In the rows, zero is written as 100.
Turns in one plane each, and the order they were made in; the first pair answered:
muvu (before => after):
97,117,147,100,139,107,118,92,77,105,115 => 58,111,124,128,123,110,118,101,81,120,117
99,90,105,132,117,88,110,104,109,120,119 => 84,88,88,134,95,84,105,108,112,113,111
74,118,88,59,65,126,95,76,83,126,111 => 84,119,93,45,63,122,93,74,82,118,107
nes (before => after):
136,83,82,100,104,108,92,99,122,120,127 => 121,85,70,98,81,108,86,96,122,120,126
119,125,99,61,73,118,71,61,105,125,140 => 152,121,116,66,109,117,84,66,110,117,138
86,99,87,107,102,93,95,101,102,103,110 => 92,98,95,110,112,93,99,100,100,109,114
127,102,119,100,136,104,102,93,91,111,114 => 139,90,87,101,96,92,85,110,119,83,91
fum (before => after):
131,119,86,59,66,80,100,84,125,60,96 => 143,120,129,66,136,92,125,76,111,84,112
117,114,85,86,93,93,95,68,97,116,136 => 127,116,85,81,79,83,89,89,102,72,99
137,87,96,100,100,90,85,114,116,69,80 => 135,86,112,108,136,103,101,93,102,120,116
128,99,89,106,67,78,73,107,121,79,80 => 142,101,132,115,137,87,99,102,104,100,98
Pairs:
(two turns a pair)
66,107,134,103,120,96,135,88,105,94,108 => 45,105,109,111,89,95,124,91,109,95,102 : muvu then fum
69,107,73,122,98,87,100,112,99,98,70 => 117,118,94,85,109,81,98,105,103,70,65 : muvu then muvu
81,94,118,131,123,113,104,116,83,123,119 => 90,103,118,124,109,100,94,140,91,71,78 : fum then fum
81,82,68,130,115,98,111,105,107,126,109 => 100,92,90,120,133,89,115,122,104,75,72 : muvu then fum
111,84,86,137,104,80,81,113,124,92,92 => 109,80,83,136,105,86,82,103,121,114,108 : fum then fum
154,102,104,86,113,92,96,95,112,95,120 => 138,89,72,109,85,90,91,108,131,99,112 : muvu then nes
112,98,70,90,66,103,77,101,121,131,123 => 139,104,87,76,82,101,79,96,119,123,122 : muvu then muvu
81,95,118,126,139,99,122,105,87,111,100 => 94,79,91,137,124,97,115,103,107,125,112 : nes then fum
86,95,88,95,73,97,95,74,99,140,133 => 103,104,87,73,58,90,84,73,102,113,118 : muvu then muvu
80,144,136,75,93,118,69,105,83,115,114 => 113,141,150,77,122,117,77,109,90,101,106 : fum then nes
122,118,123,64,102,100,107,82,87,91,111 => 119,120,112,58,80,98,98,84,92,81,105 : fum then fum
107,106,121,95,109,96,101,96,89,92,99 => 122,97,111,102,109,97,100,92,97,103,110 : fum then nes
119,74,76,126,115,106,106,96,122,153,147 => 108,82,45,110,52,95,81,107,133,116,117 : muvu then muvu
107,113,105,87,90,97,88,104,97,68,77 => 92,106,86,89,72,104,85,80,96,115,119 : fum then fum
104,87,98,125,132,93,126,95,120,96,101 => 84,83,80,122,103,99,116,83,118,119,118 : fum then nes
89,120,111,91,114,111,97,88,80,121,108 => 109,109,81,96,86,95,84,110,111,83,82 : nes then nes
102,96,129,98,135,115,114,86,84,125,124 => 93,96,117,88,111,119,103,77,87,138,134 : fum then nes
104,60,127,140,174,100,115,108,116,117,89 => 88,61,52,110,47,88,67,92,140,112,90 : fum then muvu
72,104,89,98,84,106,94,113,70,110,98 => 82,96,79,98,75,105,92,106,77,121,109 : nes then fum
62,119,113,95,114,109,98,85,76,126,109 => 75,125,125,93,116,101,98,103,82,82,73 : fum then fum
67,84,64,137,82,112,98,101,107,111,89 => 110,76,94,146,141,110,113,107,114,108,94 : nes then nes
125,87,109,95,116,104,99,89,104,73,109 => 105,77,89,106,103,109,101,77,103,107,132 : fum then muvu
150,87,102,117,123,108,110,100,107,120,97 => 116,92,74,112,77,112,96,86,104,140,112 : fum then nes
127,95,101,79,99,105,95,86,103,129,129 => 123,91,83,82,77,98,86,94,113,120,119 : nes then nes
87,98,108,157,128,102,105,108,101,109,122 => 101,93,85,150,99,87,90,124,122,75,98 : nes then muvu
97,106,101,88,101,102,99,111,95,78,81 => 78,98,100,103,111,110,106,98,88,117,105 : fum then muvu
146,92,96,92,94,84,90,117,121,56,70 => 107,99,68,89,47,87,77,103,116,71,76 : muvu then nes
121,114,85,81,106,102,92,117,69,88,101 => 111,111,72,84,96,105,91,107,69,112,118 : muvu then fum
79,99,104,91,77,114,89,78,94,123,116 => 93,105,109,76,69,112,83,79,95,106,110 : muvu then muvu
79,103,89,92,86,86,112,81,106,125,114 => 68,119,108,82,89,90,114,86,90,97,90 : fum then nes
99,113,89,68,74,96,89,98,119,110,118 => 90,126,103,64,80,96,93,108,107,84,96 : fum then nes
84,98,122,108,103,104,118,88,87,135,121 => 107,103,106,77,60,90,99,97,101,81,90 : fum then muvu
114,98,121,84,108,107,103,116,96,76,81 => 77,88,101,104,94,116,103,98,96,131,120 : fum then muvu
130,84,77,107,108,89,102,79,108,117,122 => 124,85,72,110,89,82,96,99,115,77,89 : muvu then fum
111,92,101,118,122,121,118,119,116,105,126 => 121,92,83,107,86,113,105,125,128,82,113 : nes then muvu
84,94,71,108,38,86,106,103,121,96,103 => 67,113,96,92,43,90,108,104,100,70,82 : nes then fum
67,121,108,85,108,120,102,79,94,115,108 => 88,100,108,115,143,116,115,98,110,113,102 : nes then muvu
83,119,132,84,109,120,112,99,82,76,75 => 106,107,123,93,120,112,114,115,98,62,67 : muvu then nes
98,123,144,50,122,73,97,76,74,96,128 => 125,99,142,82,163,67,108,99,98,102,126 : nes then muvu
91,103,104,85,94,110,112,57,89,181,164 => 126,67,91,140,138,97,125,99,129,169,144 : nes then muvu
154,85,97,102,95,80,82,99,150,91,116 => 86,107,116,92,97,105,90,63,100,145,153 : nes then nes
99,112,108,102,101,88,104,107,87,89,79 => 90,107,89,101,78,91,97,98,91,109,94 : fum then fum
94,76,87,112,82,100,96,91,121,127,95 => 68,94,102,106,75,105,96,97,99,108,76 : fum then nes
61,99,80,118,72,100,88,116,104,85,78 => 69,101,111,122,122,103,105,120,95,79,75 : fum then muvu
112,104,120,89,127,110,108,88,90,115,115 => 106,101,108,85,110,110,102,80,91,126,125 : fum then nes
63,93,89,116,100,102,100,115,94,79,67 => 107,98,109,85,115,98,99,106,93,58,68 : muvu then muvu
74,92,91,116,74,97,92,106,114,99,84 => 65,101,101,107,75,99,93,105,100,97,81 : nes then fum
113,93,111,106,114,113,124,100,106,95,88 => 99,89,86,106,78,113,114,91,112,115,100 : fum then muvu
61,114,88,97,79,83,127,95,79,96,118 => 118,96,95,104,109,69,133,117,108,69,103 : nes then nes
57,112,105,110,92,105,104,108,84,98,83 => 67,104,111,122,116,105,112,113,86,98,82 : nes then muvu
93,99,98,112,99,97,95,119,111,91,79 => 99,91,96,117,109,97,95,119,115,99,86 : fum then nes
71,91,107,113,95,79,89,83,122,99,107 => 89,89,114,120,115,76,95,86,127,94,106 : nes then nes
76,122,106,70,72,105,92,82,80,81,100 => 118,115,128,68,113,101,103,85,83,73,101 : muvu then nes
53,81,126,128,101,108,88,119,103,110,101 => 66,90,140,122,117,105,96,124,98,90,88 : muvu then fum
56,106,94,109,75,115,89,85,77,146,133 => 148,75,86,127,100,86,88,132,135,83,95 : nes then nes
89,112,137,72,101,106,96,77,72,112,123 => 135,89,137,97,141,95,109,104,98,93,110 : muvu then nes
81,101,100,125,98,107,108,90,108,114,101 => 80,109,111,120,106,112,112,85,98,111,104 : muvu then nes
90,107,131,93,110,109,112,74,73,121,117 => 65,108,99,100,61,98,95,98,85,84,85 : muvu then fum
88,94,112,115,80,111,86,113,105,85,74 => 105,87,121,125,104,107,90,117,112,87,79 : fum then nes
86,99,118,79,80,116,78,105,92,93,101 => 118,91,127,84,106,111,84,116,105,80,95 : nes then nes
91,117,84,63,105,101,65,70,116,114,136 => 108,121,120,65,151,100,80,83,108,88,119 : fum then fum
160,94,108,106,146,87,104,121,125,87,90 => 114,74,64,121,98,96,91,95,129,152,134 : fum then muvu
93,114,129,116,105,105,93,134,91,47,56 => 79,117,113,110,79,108,81,130,91,46,57 : muvu then nes
88,124,110,54,70,105,85,77,81,93,101 => 139,113,128,55,116,103,97,84,94,82,102 : muvu then nes
88,90,103,128,103,104,106,119,98,99,90 => 72,100,102,117,91,109,99,111,86,102,94 : muvu then nes
99,86,85,105,98,83,108,132,130,101,90 => 93,87,91,112,111,87,114,129,125,106,96 : fum then muvu
100,82,91,130,107,98,90,108,136,94,119 => 76,94,105,128,110,106,94,90,116,113,133 : nes then nes
65,107,103,117,94,110,93,121,89,81,79 => 60,109,105,119,96,114,93,118,87,95,85 : fum then muvu
81,110,107,91,78,110,82,95,72,114,115 => 136,94,103,102,98,91,82,121,104,80,93 : nes then nes
103,97,118,91,109,96,84,92,82,116,113 => 110,102,120,88,103,91,81,108,86,86,91 : fum then fum
92,110,84,91,62,104,98,83,94,123,118 => 85,128,112,84,75,103,103,98,78,81,88 : fum then nes
99,114,100,75,58,95,100,120,97,58,71 => 72,104,132,115,131,113,133,109,74,124,110 : fum then muvu
106,98,98,100,103,105,97,85,100,118,127 => 104,104,92,100,83,97,91,109,107,74,90 : muvu then fum
150,96,108,96,116,101,85,108,114,98,98 => 140,104,100,82,86,100,74,99,109,94,100 : nes then muvu
116,76,87,100,109,112,93,87,92,128,128 => 123,69,77,107,105,106,91,99,106,118,118 : nes then muvu
79,108,106,105,102,102,98,99,91,106,101 => 103,96,97,109,100,94,94,111,108,86,87 : nes then nes
111,94,101,89,94,96,119,80,84,165,130 => 133,86,105,108,124,91,127,98,97,154,118 : muvu then nes
93,90,90,116,88,104,96,100,113,123,108 => 117,96,90,92,73,98,87,98,115,98,95 : muvu then muvu
145,83,101,96,137,109,109,73,106,142,151 => 138,60,70,130,129,102,106,105,136,134,132 : muvu then nes
94,135,163,72,120,106,98,94,72,71,60 => 77,133,133,71,72,100,83,101,82,59,48 : nes then nes
93,87,115,97,132,113,113,111,84,87,99 => 109,85,104,95,118,108,107,121,99,68,86 : nes then muvu
83,84,103,121,131,121,118,111,95,141,116 => 108,96,73,82,55,101,88,117,118,80,83 : fum then muvu
91,96,96,56,78,65,91,95,92,86,81 => 107,93,112,56,107,73,98,78,84,118,112 : muvu then fum
83,73,78,121,79,98,106,110,102,101,76 => 98,73,109,126,126,106,123,102,91,112,90 : nes then nes
85,130,97,45,25,98,92,90,83,63,92 => 76,138,120,37,49,113,103,66,63,97,121 : nes then fum
87,114,146,130,179,110,130,97,76,116,92 => 20,105,73,154,82,103,101,112,94,124,79 : muvu then fum
85,84,88,105,49,97,86,90,112,79,101 => 99,86,140,121,131,104,114,100,96,73,93 : fum then muvu
78,98,104,104,117,94,98,99,85,97,101 => 91,92,107,105,126,94,102,99,90,102,105 : fum then nes
124,84,96,91,107,106,89,98,95,73,77 => 108,96,115,89,120,116,96,89,76,80,83 : nes then fum
118,120,100,79,94,94,93,93,98,79,93 => 131,114,98,88,100,91,98,99,109,86,101 : fum then nes
98,106,103,67,62,98,89,83,94,98,95 => 113,106,123,72,88,94,94,97,94,74,78 : fum then nes
117,99,98,80,90,102,104,89,99,128,137 => 123,86,92,102,105,98,108,98,108,128,134 : nes then muvu
89,82,71,123,95,112,97,104,115,132,113 => 116,92,100,110,118,102,100,128,115,71,73 : muvu then fum
96,112,112,88,142,85,114,117,101,61,98 => 59,101,72,99,96,89,103,95,105,116,135 : fum then muvu
100,102,89,91,77,94,88,106,95,79,87 => 82,114,108,85,91,102,98,96,78,88,92 : nes then fum
82,114,94,94,79,110,96,86,84,113,106 => 90,121,116,89,96,110,102,96,78,88,87 : fum then nes
56,124,138,89,113,115,102,83,57,117,94 => 111,106,147,104,158,107,112,106,81,97,80 : muvu then nes
95,80,114,148,106,104,86,115,112,111,127 => 103,82,108,144,90,97,78,126,123,87,108 : nes then fum
83,106,87,86,75,99,91,96,101,92,97 => 94,110,107,91,97,99,100,107,99,73,80 : fum then nes
67,109,99,94,111,117,117,83,71,108,97 => 91,86,71,102,101,108,112,77,97,133,120 : nes then fum
82,102,86,104,88,115,101,91,105,129,119 => 97,105,109,97,113,118,109,83,95,128,121 : muvu then nes
66,97,81,121,63,117,93,86,84,107,103 => 68,106,113,114,95,116,103,101,71,71,78 : fum then nes
120,108,106,74,90,103,97,76,87,123,132 => 90,99,92,94,83,108,99,80,90,135,132 : muvu then muvu
120,87,113,118,130,99,105,110,115,92,83 => 115,97,99,92,89,93,87,107,117,72,75 : nes then muvu
103,82,83,145,121,94,114,131,123,102,86 => 57,95,90,138,110,107,117,107,95,134,104 : nes then nes
83,109,102,94,68,92,78,104,97,74,94 => 78,103,108,102,89,106,89,86,87,121,131 : fum then fum
78,123,118,84,97,104,103,90,79,88,92 => 76,121,108,87,86,101,95,85,78,94,98 : fum then fum
94,118,137,108,132,126,109,107,81,94,118 => 82,118,91,90,56,119,82,98,98,96,123 : fum then muvu
